In the data rows, the value 128 means zero.
Here are some points:
[157  95 141 107  75  71  54 152 156 176  96 169 173 135 131 193 110 136
  73  99 106 175  77 199]
[126 184 147 130 157 109  90 173 132 113 119 148  96 122 149 138 151  94
 146 172 134 145 162 124]
[135 130  75 157 144 176 185  74 104 154 116 131  93 117 111 122 139 149
 139 141 140  83 115 141]
[148 153 157 163 137  93  89 160 151 133  88 150 122 121 121 165 143 164
  87 140 139 132 127 165]
[ 78 113 126  83 156 152 219  83 113  71 186  32 113 130  83 124 176 148
 114 166 120  84 116 107]
[125 109 129 121 150 159 133  78  63 128 146 112 128  95  85 130 154  97
 151 149 139  87 153 148]
[137 154 124  83 103  97  70 185 132 172 125 129 131  91 145 161 158 125
 150 104 144 120 140 153]
[165 107 103 143 153 125 141 104 109 195  77 125 177 104 183 105 153 131
 166 101 145 126 111 153]
[ 98 110 137 122 159 130 128  99 117 110 165  94 116 131 141  99 101 154
 133 179 147 125 131  67]
[102  87 155 102 139 177 156 211 101 108 101 164 135 172 148  34  97  98
 116 134 107 151 154 103]
[167 142 219 126   6  52   0 255 255 132  27 255 174 186 247 163  89 107
  78 132  57 255 107 174]
[108 140 146 112 104 131  89 191 211  97  85 147 161 146 133 127  67  98
 123 169 104 183 100 154]
[150 137 145 114 113 114 137 130 169  96 114 144 133 139 143 122 108 127
 117 177 114 173  99 121]
[109 115 113 144 145 163 243  41   0 119 197  55 117  58  81 122 172 215
 153 105 166  36 168 142]
[162 119 127  78  98  70  45 164 159 162 126 184 141 153 130 181 141 124
 134  92 110 157 115 143]
[163 100 194 131 145 146 126 139 165  96 117 116 163 146 127 126 144 190
 112 139 120 112 166 123]
[127 123 121  81 129 124 111  56 151 143 111 113 148 135 114  90 114 139
 148 121 123 109 104 126]
[142 146 168 128  38  57 106 192 210 196 130 189 108 122 170 166 123 138
 147 103 121 130  71 200]
[116 128 150 135 151  74 125 102  77  98 159  82 132  88 132 117 135 148
 154  80 127  74 138 123]
[145 135 138 122 152 173 153 117 103 113 168  99 114 178 131 116  92 120
 218 162 123 122 191  63]
[133 155  65 130 114 156 132 149 121  96 135 131 150  91  76 154 156 166
 149  95 114 173 114  94]
[107  96 108 121 127  86 151 186 111 115  84 148 159 123 112  93 146 131
 134 120 148 178 128 116]
[109  81  96 106 109 108 126  88 115 111 161 134 118 115 102 119 174 127
 111 114 130  96 195 118]
[157 156 130 168 178 169 196  57  86  98 178  41 103 106  40  94 131 135
 106 106 168  43 128 130]
[141  99 152  54 126 134  14 240 206 110  89 235 153 176 189 132 112 144
 141 123 109 237  61 109]
[138 128 113 157 127 108 160 123  85 130 147 110 162 132 140 156 136 126
 113  89 102 108 124 138]
[ 96 113 126 123 172 114 160 118  92 113 148 133 123 101  86 116 102 106
 178 114  94 134 144 106]
[ 92 128 102 107 118 155 135 154 157  88  81 145 143 126 156  56 145 100
 121 155 159 139  75  92]
[143 123 113 165 131 145 116  88 105 114 119 121 127 138  67 146 108 101
 109 130 164 117 156 128]
[127 134 119 109 150 135 137 134 131 116 135 166 115 139 143 125  83 113
 142 125 129 160 129 129]
[150 137 113 120 155 196 107 141  79  95  53 154 123 180 149 136  64 142
 164 166 117 184 106  88]
[174 164 146  73  86 114  79 225 189 121  70 190 156 194 206 127  99 125
  71 169 124 193  98  83]
[128  83 123  99 150  79  47 221 165 145 153 197 145 139 148 173 117  84
 100 166  87 204 130 140]
[149 115 117 147  96 155 138 143 105 129 129 126 122 141 131 112 116 142
 106 185 143 124 102 109]
[ 94 170  95 185 184 160 165  49 100 112 147 101 104  83  73 125 157 150
 131 131 153 101 202  90]
[158 127 176 108 146 121 119 134 115 120 111 145 144 146 122 106 106  99
 149 135 122 140 131 114]
[122 105 175 111 130 158 135 120 134  84  92 186 110 117 176  81 119  77
 190 151  81 197 126  60]
[ 92 112 120 195 135 201 249   0   0 141 238  31 122  63  38  74 194 147
 150 180 173  12 221  90]
[121 136 107  85 154 184 158 106  67 104 126 147 134 113 120  76 155 101
 148 138 128 111 175 122]
[123 161 156 120  64  68 136 216 186 126 112 195 137 122 162 109  80 105
  81  98  94 169 140 141]
[110 126 110 178 132 137 189  77 117 163 184  32  78  78  90 142  88 133
 159 139 162  67 130 158]
[158 126 115 135 154 175 255  43  31 128 176  11  72  65  18 141 169 148
 165 126 174  50 165 109]
[132 114 163 155 151 147 109 148 122 142 115 125 136 179 123 135 124 147
 136 163 172 171  87 154]
[ 80 162 102 159 124 134 200  94  68 100 180  76  94 108 116 103 138 139
 128 113 137  59 142 103]
[136 126 142 101 116 131 119  99 114 136 145 114 126 118 149 112 115 122
 160 187 126 134 146  95]
[105 141 141 112 131 171 159 158  95 127 157  93 114 132 171 160 118 127
 116 136 152  84 186  91]
[193 159 167 113  82  97  55 195 157 123  69 202 112 132 145 167  92  92
 114 133  90 156 108 196]
[119 149  86 107  95  98 156 191 138 153 127 212 157 144 141 112 127 111
 146 151 102 206 144  96]
[ 90 145 132 134  95  80 121 139 129  84 128 163 193 129 122 136 153 160
  94  96  91  91 122 140]
[ 76  81 104 175 169 177 158 108  63 117 178  51 130 122 103  97 178 175
 160 110 201 105 180 122]
[ 94 125 128 123 154 150 206  85 105  88 155  45  63  67  74 113 162 145
 177 112 164  67 189 182]
[ 89 109 100 156 135 140 149  74  90 151 147 132  83 149  56  95 110  88
 168 137 147 101 144  76]
[ 93  94 130 155 175 156 138 142 122 114 141 113 123 167 115 122 137 143
 110 119 134  94 159 125]
[193 100 143 123  94  84  81 202 215 153  44 164 122 127 202 133 120 118
 128 125 104 193 119 161]
[136 123 155 104 116  81  54 181 162  87  91 179 164 179 157 108  71 120
 108 131 138 181 142 133]
[ 75 156 131 101 173 131 110 130 103 147 110 138 143 165 112 124 126 131
 153 153 133 135 171 123]
[102 112 105 128 182 188  88  89  82 114 113 123  96 153 120 107 124 155
 159 189  79 143 149  83]
[133 122 115 138 124 152 134 125 152 184 129 141  90 156 156 103  81 140
 131 135 125 133 121 123]
[120 142  98 122  88 116 114 126 153 136 144 124 182 121 119  85 104 141
 158 127 116 150 158 134]
[103 118 141 132 105  86 153 101 120 185 195  77 138  90  64 167 191  79
 166 120 124  81 167 144]
[142 163 141  55 126  61 111 198 207 113 122 164 112 137 117 186 134  97
  78 147 103 132 140 143]
[142 162 110  97 139 126 146 189 119 141 134 159 121 141 134 125 155 150
  94 105 125 147  93  81]
10 more points follow, each with its number after it:
[140 113 134 137 149 189 144 119  67  91 179  87  90 157  86  92  93 141
 187 109 103  86 175  87] 0
[124 157 113 157 192 201 168  70  70 166 141  68  94 121 102 128 181 145
 195 107 164  97 147 129] 1
[153  93 120 155 186 148 162  99  49 164 133  57 100 108  61  55 158 182
 124 135 126  64 151 160] 2
[178 136 124  86 116  21  58 126 149 122  75 218 143 195 204 169 114  95
  72  97  93 130 100 164] 3
[147 124 122 115  48  93  89 211 216 106  41 206 161 194 223 122 103  90
 104  94 119 255  41 170] 4
[152 131 152 152 141 218 158 114  95 129 117  98 144 152  83 155 143 178
 151 110 143 110 123 123] 5
[128 113 161 130  62  96 106 143 201 131  68 181 156 147 191 175 114 147
 151  85 138 130 129 131] 6
[169 120 140 104 145 162 123 112  99 121 154 106 127 141 104  90 135 135
 112 148 188 112 130 118] 7
[ 99 146 137 128  80  78 116 106 140 139 141 154 121 112 118 160 105 136
 149 125 144 148 116 100] 8
[132 110 114 110  94  98  60 168 192 143  59 134 111 112 173 125 120 128
 118 108 129 176  82 147] 9
Which three of these numbered points are nearest to each point below, looking only along the 2 directions in which the first points spread most? Their numbers follow each, nearest first.
[167 115 134  96  75 143 119 148 194 171  86 180 146 121 181  95  95  93
 115 101 102 178  82 142] > 9 6 3
[145 114 177 144 113 100 150 152 174 120 127 160 167 104 163 175  86  92
 101  81 117 152 113 153] > 6 9 8
[107 128 163  82  94  81  23 199 255 167  80 223 149 165 237 176  51 109
  85 135  69 255  58 156] > 4 3 9
[138  85 139  88  99 104  89 183 147 149 102 203 150  91 180 134  85  91
 104 111 137 151 100 147] > 9 6 3
[121 138 131 116 176 181 160  68 102  93 140 116 126 151  71 107 151 132
 155 162 134 147 133  70] > 0 7 5
[118 133 160  95 139  90 110 135 114 135 117 145 107 102 156 136 174 147
 128 140 132 144 123 157] > 8 6 7
[163 139 188 121 129 165  94 139 179 115  64 219 138 219 183 151 120 112
 100 149 123 195 112  94] > 9 6 4
[118 124 128 142 160 173 142  89  94 124 158 112 111 151  87  93 112 150
 125 134 157 115 170  53] > 0 5 7
[134 219 153 177 194 189 218  62 131 144 109  56 100  82  57  71 135 161
 144 125 136  99 136 121] > 1 2 0
[154 139 152 130 113 136 150 124 126 102  93 170 144  93 149 138 176 155
 137 131 160 114 127 173] > 8 7 5
[116 178 135 153 117 133 163  74 111 111 164  66  82  81  93 140 173 180
 126  80 141  83 196 161] > 2 1 5
[139 167 171  98 141  70  21 255 255 113  77 225 195 154 255 150   0 129
  82  79  89 255  77 190] > 4 3 9
[129  88 118 149 145  87 126 161 122 157 150 155 134  88 147 119 145 107
 124 115 127 150 105 145] > 8 6 9
[121 118 161 130 143 150 148 145 149 109 120 121 128 108 112 102 132  76
 104 152 150 186 158  94] > 7 8 5
[105 143 119 129 109  52  86 169 179 121 119 134 152 130 103 183 114 122
 118 153 128  95  48 148] > 6 8 9
[110 101 145 139 153 113 176  76  67  96 177  72 124  94 107 183 132 125
 107 121 161  47 116 101] > 2 1 5
[138 111  90 175 179 145 196   0  86  67 205  11 128  91  74 103  59 138
 208 156 143  56 170  87] > 1 2 0
[132 166 120 134 198 101 190  25 133 102 156  76 138  80  93 168 126 132
 165  99 145  58 139 139] > 2 1 5
[146  91 147 134  94 121  92 167 167 120  82 225 131 203 164 139  98  90
 113 104 127 157 103 163] > 9 6 3
[153  86 148 111  71  70  73 206 235 123 103 155 140  97 216 199 110 147
 137 142 108 127 115 186] > 3 6 9
[152 101 114  94  64 101  27 186 236 140  99 227 158 163 187 146  89 110
  93 169  89 236  60 148] > 4 3 9
[100 131 146 119 105 107  74 169 215 104  99 154 187 167 164 169 119 124
  80 152  97 181  79 157] > 9 3 6
[150 119 144 113 146 203 167  76 101 100 150 143 105 136 105 106 141 117
 135 162 211 132 148  94] > 0 7 5
[160 112 161 131  65  84  60 175 255 165  95 166 120  89 173 180 131 101
  92 120  66 172  67 184] > 3 6 9
[159  90 150 104  96  57   3 218 237 107 111 251 225 211 205 158 125  89
 136 118 108 255  78 209] > 4 3 9
[119 117 127 167 177 206 183  88  97 104 146  85 120 106  73 105 113 185
 127 155 131  55 134 140] > 1 2 0
[159 148 115 166  87  44  57 221 227 154  83 155 143 173 165 194 135  86
  87  93  57 164  86 217] > 3 6 9
[187 131 113 115  67  82 110 200 149 147 111 169 143 168 150 118 115  90
 138  86 173  83  95 121] > 6 9 8
[134 146 154  86  82 146 101 196 203 152 118 133 157 109 119 154  93 133
  97 126 108 156  83 160] > 6 9 3
[103 101 131 104 125 141 124 150 146 122 109 158 176 143 173 162  92 108
 150 152 110 205 161 160] > 9 6 8
[125 142 144 127 104  88  59 248 153 106  84 255 169 164 158 149  77  94
 136 163  96 255  68 144] > 4 3 9
[135 129  97 118  60 132  74 171 149 144  88 192 130 132 146 135 147 120
 137  97 111 151  98 163] > 6 9 3
[111 141 111 168 127 101 152  81 167 126 111 131 158 143 160 183 108  87
 108 151 110 135 156 201] > 8 6 7
[149 118  86 132 171 126 119 121  87 137 122 156 145 169 142 110  93 112
 140 152 130 138 126  92] > 7 5 8
[ 62 128 118 191 120 109 169  53  78 171 138  33 170  62 158 167 165 137
 131 101 102  59  91 147] > 2 1 5
[ 65  50 116 114 114 177 123 133 112  84 105 110 145 164 144  88 121  91
 128 159 155 157 153 147] > 7 5 0
[142 116 114 139 138  74  72 187 189 130  97 144 131 118 176 165 115  78
 155  97  84 129  98 139] > 6 9 3
[154 139 106  80 148 162 123 133 122  83 103 111 108 128  89  88  99 126
 118 119  72 119 154 105] > 7 5 8
[147 163 123 148 105 100 121 180 174 144  95 155 117 130 145 120 152 113
  66 139  83 175 120 145] > 6 9 8
[120 153  55 180 128 188 187  84  43 138 154  89 138 149  64 104 119 133
 139 132 153  60 195 143] > 1 2 0
[137 146 109 138 190 198 190  11  49 150 215  49  83 100  93 100 143 160
 174 118 168  32 215  74] > 1 2 0
[150 134 153 167 138 129 165  67  98  98 155  30  96 130 110 144 171 116
 127  86  89  37 134 176] > 2 1 5
[ 70 138 141 139 155 205 222  36  51 119 151  21  91  91  54 118 191 148
 153 176 165   0 157 114] > 1 2 0
[138 130 135 144 195 234 218  24  26 136 183  15  82  81  42  79 152 126
 174  77 192  33 169  99] > 1 2 0
[105 120 119 134 123  82  78 176 219 151 108 173 201 180 167 155 154  93
 113 123 130 154  61 132] > 9 6 3
[179 119 146 105 130 155  78 127 153 147 125 219 121 148 113 136  83  91
  97 137 135 194  89 127] > 9 6 8
[112 114 139 133 175 146 194  46  71 124 159  87 132  76 130 128 166 120
 132 128 147 110 164 105] > 1 2 5
[153 102 125 108 104  83  86 189 205 134  73 194 219 130 176 181 110 109
  76  70 114 149 107 210] > 3 6 9
[ 61 117 122 121  94  99  91 150 139 167 122 166 124 174 146 126 107 133
 111  99 116 158 114 150] > 6 9 8
[ 98 134 124 122 100  91  88 101 108 120  89 168 165 146 122 108 150 141
 112 112  99  97 135 195] > 8 6 9
[134 120 152 127 109  71  84 183 155 147  77 169  86 163 120 128  86 139
 126  89 131 151 120 164] > 6 9 3
[ 87 135 102 142 130 122 234  81  92 167 182  69 102  86  54 132 159 115
 205 127 126  60 134 174] > 2 1 5
[128 142 143 117  72  94  95 193 163 124  92 145 163  94 137 124 106 116
 144 131  97 163 126 112] > 9 6 8
[125 151 154  79 104  54  66 170 221 109  78 203 114 198 181 194  97 142
 123 138 119 182 137 176] > 3 9 6
[103 108 117  83 129 133  78 142 144  89 114 157 145 152 149 117  90 152
 107 107  87 190 173 143] > 9 8 6
